In the rows, zero is written as 128.
Named turns come first, each shown by rows before and after it. Which turns, in which order, take the first row of each pair that follows to the second? Write the first one first, as in the answered first pair.
turn z996:
[141 139 110 143 116 129 125 118 144 121 133 122 135 115 138 129 124 132
 131 125] => [147 138 117 109 122 133 122 120 137 133 132 109 132 143 132 129 121 131
 123 115]
[116 146 155 159 128 108 133 170 136 118 110 159 151  77  92 141 152 134
 160 143] => [132 179 107 148 113 108  90 160 145 118 147 103 154  78 117 118 120 138
 134 149]
[135  98 137 189 127  86 129 116 148 132 157 102 121 134 100 134 117 118
 170 125] => [142 107 126 167 126  87 117 114 151 138 169  77 119 151 103 130 108 118
 158 124]
[175 141 131  82 110 135 113 129 127 160 141 103 126 156 134 126 126 136
  93 116] => [163 111 172 108 122 132 159 139 117 157 106 164 122 144 113 150 156 132
 119 114]
turn z749:
[167 161 127 109 104 124 174 127 169 115 117  99 154 126 114 143 190 154
 146 104] => [109 155 157  63 124 146 124 133 113 165 120  94  99 186 110 112 120 129
 107 115]
[105 128 140 107 155 103 127 198 153 122 175 127 177 153 157 139 129 157
 122 101] => [ 82 128 143 116 159 109 108 201 141 132 180 134 165 148 166 125 102 148
 111 114]
[ 93 102 150 154 146 129 130 139 111 138 100 177 110 122 112 125 121 112
 133 149] => [120 103 140 164 137 121 154 137 137 120 101 173 136 106 108 139 153 125
 150 138]
[ 90 100 166 130 152 126 130 138 112 151  81 138  91 171 122 129 101 123
 119 155] => [100 107 137 197 136 114 145 131 144 110  88 150 112 101 137 128 120 137
 138 173]
turn z516:
[127 121 116 142 129 148  88 134 104 161 125 155  96  82 139 135 102 109
  94 126] => [178 131  90 143 115 133 113 129 137 138 133 134 138  67 140 154 141 127
 110 108]
[120 123 139  94 125 137 131 115 125 151 146 114 117 155 126 120 112 129
 114 120] => [111 134 120 133 117 137 119 111 133 135 157 117 119 120 143 112 101 131
 112 139]
[152 146 118  43  97 117 141 137 148 119 131 103 196 140 112 128 146 138
 130  86] => [ 71 128 154  52 120 141 101 141  94 157 122 136 136 155 114 100  80 112
 100 125]
turn z508:
[164 178  72 146 110 116 133 113 195 100 142  69 173  81 141 126 158 137
 150 139] => [172 159 102 148 119 112 170 118 194  98 114 102 182  83 118 146 193 138
 170 125]
[135 121 129 136 140 120 110 115 134 129 116 136 122 131 136 120 129 123
 135 105] => [134 120 128 134 141 124 110 113 133 127 119 137 123 133 130 119 125 124
 131 105]
[131 153 141 156 140 135 149 142 126 110 132 134 163 124 124 169 192 182
 150  78] => [113 137 165 158 150 138 152 145 111 120 121 155 147 131 118 172 188 169
 152  85]

Each pair is 2 to 3 turns apart.
[147 106 120 129 126 123 205 157 166 103  87 150 170 143 118 149 187 128
 151  91] => [160 137  71 146 107 118 174 147 187  85 121 105 181 112 148 131 168 136
 137 104] -> z749 z516 z516
[149 116 134  61 156 144 110 133 121 151 139 116 104 190 136 114 116 133
 113 130] => [123 117 125  92 153 148  91 131 114 148 149 122  89 168 148  98  90 124
 107 154] -> z749 z996
[156 131 174 128 130  94 145 133 101 139 109 186 124 103  94 124 145 122
 165 110] => [158 171 108 139 109  94  86 120 114 134 161 119 123  83 134  85  97 125
 132 133] -> z508 z516 z996
[162 176  47 139 101 104 133 133 177 113 166  70 149  84 127 117 137 130
 137 136] => [184 160  94  56 118 109 157 144 159 144 143  73 147 164  93 141 161 122
 138  97] -> z749 z508
[103  78 149 129 119 118 104 151 106  98 110 191 116  84 131 124 101  91
 160 141] => [135 111  94 127  96 109  79 140 133  83 146 133 141  65 156 110  93 105
 151 144] -> z996 z996 z749
[135 131 129  78 126 138 107 140 109 155 121 118 118 174 114 115 126 112
 107 120] => [118 125 135  92 130 140 104 140 102 157 114 135 108 166 115 111 110 108
 106 132] -> z508 z516 z996
[ 86 129 111 109 118 141  62 123 107 162 114  84  79 173 150 140 105 141
 124 154] => [157 127 108 119 105 118 134 125 156 124  98  93 139 147 131 185 195 167
 169 113] -> z749 z749 z996
[ 74 116 167 112 125 127 121 157 107 137 107 153 116 160 124 124 118 108
 143 108] => [ 67 125 135 170 112 121 110 146 120 115 120 159 124 105 145 112 111 115
 152 135] -> z749 z508
[147 131 112  91 130 125 110 125 130 140 131  89 133 157 139 118 123 125
 112 133] => [144 109 147 104 138 124 155 134 130 133 104 134 139 152 117 144 161 126
 139 120] -> z508 z996
[160 127 134  87 129 111 165 130 131 134 121 115 163 163 124 152 168 126
 134  90] => [105 141 119  98 133 125  96 126 100 157 146  97 122 165 150 107  85 110
  96 131] -> z749 z508
[ 49 128 143 167 154 132  92 107 143 121 158 145  99  74 142  98  42 120
 116 148] => [172 149 119 104 139 106 168 106 204  88 155  93 186 100 120 154 151 154
 151  75] -> z749 z996 z508
[114  96 179  86 150 132 154 150 115 150  85 173 111 171 101 148 155 131
 132 110] => [ 81 108 138 191 129 128 137 139 134 110 105 191 111  74 138 125 131 139
 137 164] -> z996 z508
[163 159  85  87  96 111 137 107 137 104 172  88 150 100 124 144 125 141
 129 131] => [127 142 127  44 119 127 126 120  96 142 154 102 114 158 105 139  99 121
 112 116] -> z508 z749
[ 86 101 117 146 145 128 134 111 111 155  61 166  87 105 134 106 134 122
 145 158] => [127 138  63  92 130 126  94 100 129 161 104  81 103 140 154  92 111 128
 118 141] -> z996 z996 z508
[143  71 168  50 144 131 124 125 102 159 114 115 126 191  79 148 132 124
 137 123] => [143  83 116 183 114 112 143 112 151  91 129 145 161  56 110 146 153 147
 173 164] -> z749 z749
[ 82  97 167 129 150 144 127 130 117 131 126 149 117 131 112 134  79 136
 109 146] => [ 92 117 128 149 132 142 108 119 131 116 147 124 122 102 132 119  64 139
 104 159] -> z996 z508
[178 140 125  93 140 122 145 159 123 143 112 107 119 206 118 120 157 138
 124  90] => [129 112 165 136 153 130 157 165 100 146  84 171  97 184 109 122 148 123
 137 112] -> z508 z996 z749
[117 155 114 102 130 149 103 138 130 169 131 110  89 170 116  92  93 121
 113 165] => [103 141 136 111 140 151 116 145 120 171 113 141  79 168 110  96  97 117
 120 171] -> z996 z508
[ 90 130 164 102 147 148 116 127  91 148 115 137 101 140 125 119 100 106
 107 139] => [135 140 122 162 123 130 154 118 144  93 122 135 150  66 135 136 153 133
 141 140] -> z996 z508 z749
[122 118 138 146 114 146 117 136 125 137 120 165 118 106 118 103 103 129
 152 141] => [133 132 124 107 110 147  98 134 127 146 138 127 117 136 126  96  90 130
 136 128] -> z508 z508 z996
[ 77 121 111 155 129 132 102 132 120 149 126 128 107 114 142 111 107 118
 109 136] => [129 141  81 124 118 124 105 125 145 137 144  81 138 127 148 119 133 134
 110 114] -> z996 z508 z516
[149 127  92 101 107 136 163 139 103 175 146  74 170 178 104 115 123 121
 108 109] => [154 120 113 101 113 137 182 146 105 175 133  95 174 179  89 126 141 123
 120  99] -> z508 z508
[ 63 118 141 152 146 142 100 116 116 152 152 178  79 128 152 127  90 109
 120 148] => [129 136  97 186 122 121 140 108 172 104 162 163 138  76 159 152 151 136
 155 135] -> z996 z749
[ 86 150 100 145 115 149  88 124 113 139 158 109 102  99 159 107  63 131
  84 167] => [ 62 119 140 187 126 148 130 134 111 132 122 176  99  70 137 129  94 134
 115 169] -> z996 z996 z996
[168 170  98  96 121 118 113 128 154 104 168  93 154 138 129 140 165 146
 116 120] => [157 166 105  76 126 126  96 130 136 123 169  84 140 161 127 131 144 140
 101 122] -> z749 z508
[102 126 122 153 102 132 129 120 130 137 138 131 136 119 138  95 110 116
 120 141] => [105 114 149 119 113 136 142 125 119 153 125 139 133 154 118 106 121 112
 120 125] -> z996 z996
[126  99 133 165 152 153 131 102 123 116 116 180 111  57 146 140 147 149
 137 177] => [132  96 160  58 172 163 110 112  91 164 114 145  93 156 126 143 130 136
 109 145] -> z516 z749 z508
[189 128 109 127 133 114 157 153 145 105 147 113 159 161 185 120  98 159
 127  77] => [146 125 119 122 138 124 121 153 116 132 151 118 127 175 187  97  53 145
 105  94] -> z749 z508 z516
[164 170 138  61 129 183  81 157 123 170 149  90 124 143 134 130 120 145
  84 103] => [149 180 103 151 110 176  77 148 147 131 167 105 131  57 162 118 114 152
  95 141] -> z996 z996 z996
[166 166  65 117  88 108 118 118 180  92 156 112 128 109 181 127 120 120
 113 130] => [180 140 108 120  99 100 173 126 182  86 120 161 142 110 151 165 174 123
 147 110] -> z508 z508
[ 73 109 142 169 151 125 102 143  88 131 131 155  78 104 137 127  98 115
 118 160] => [141  98 165 118 154 112 168 155 112 118 105 155 120 138 103 177 183 130
 149 105] -> z749 z516
[140 146 133 167 119 101 182  96 177 122 115 140 141  77 141 136 168 154
 141 137] => [ 76 127 188 122 148 126 144 105 113 176  97 162  84 142 127 118 112 123
 108 146] -> z516 z749
[159 129 116 166 118 126 157 129 142  80 107 128 179  85 134 161 155 146
 140 113] => [155 149  87 169 110 127 121 119 141  83 133  94 173  80 155 137 125 145
 117 126] -> z508 z996
[ 88 111 137 115 128 139 138 132  86 140 139 166  93 149 120 109 100 120
 129 124] => [158 144  87  94 107 124 143 126 131 118 166 104 140 145 130 117 131 142
 132 100] -> z749 z996 z516
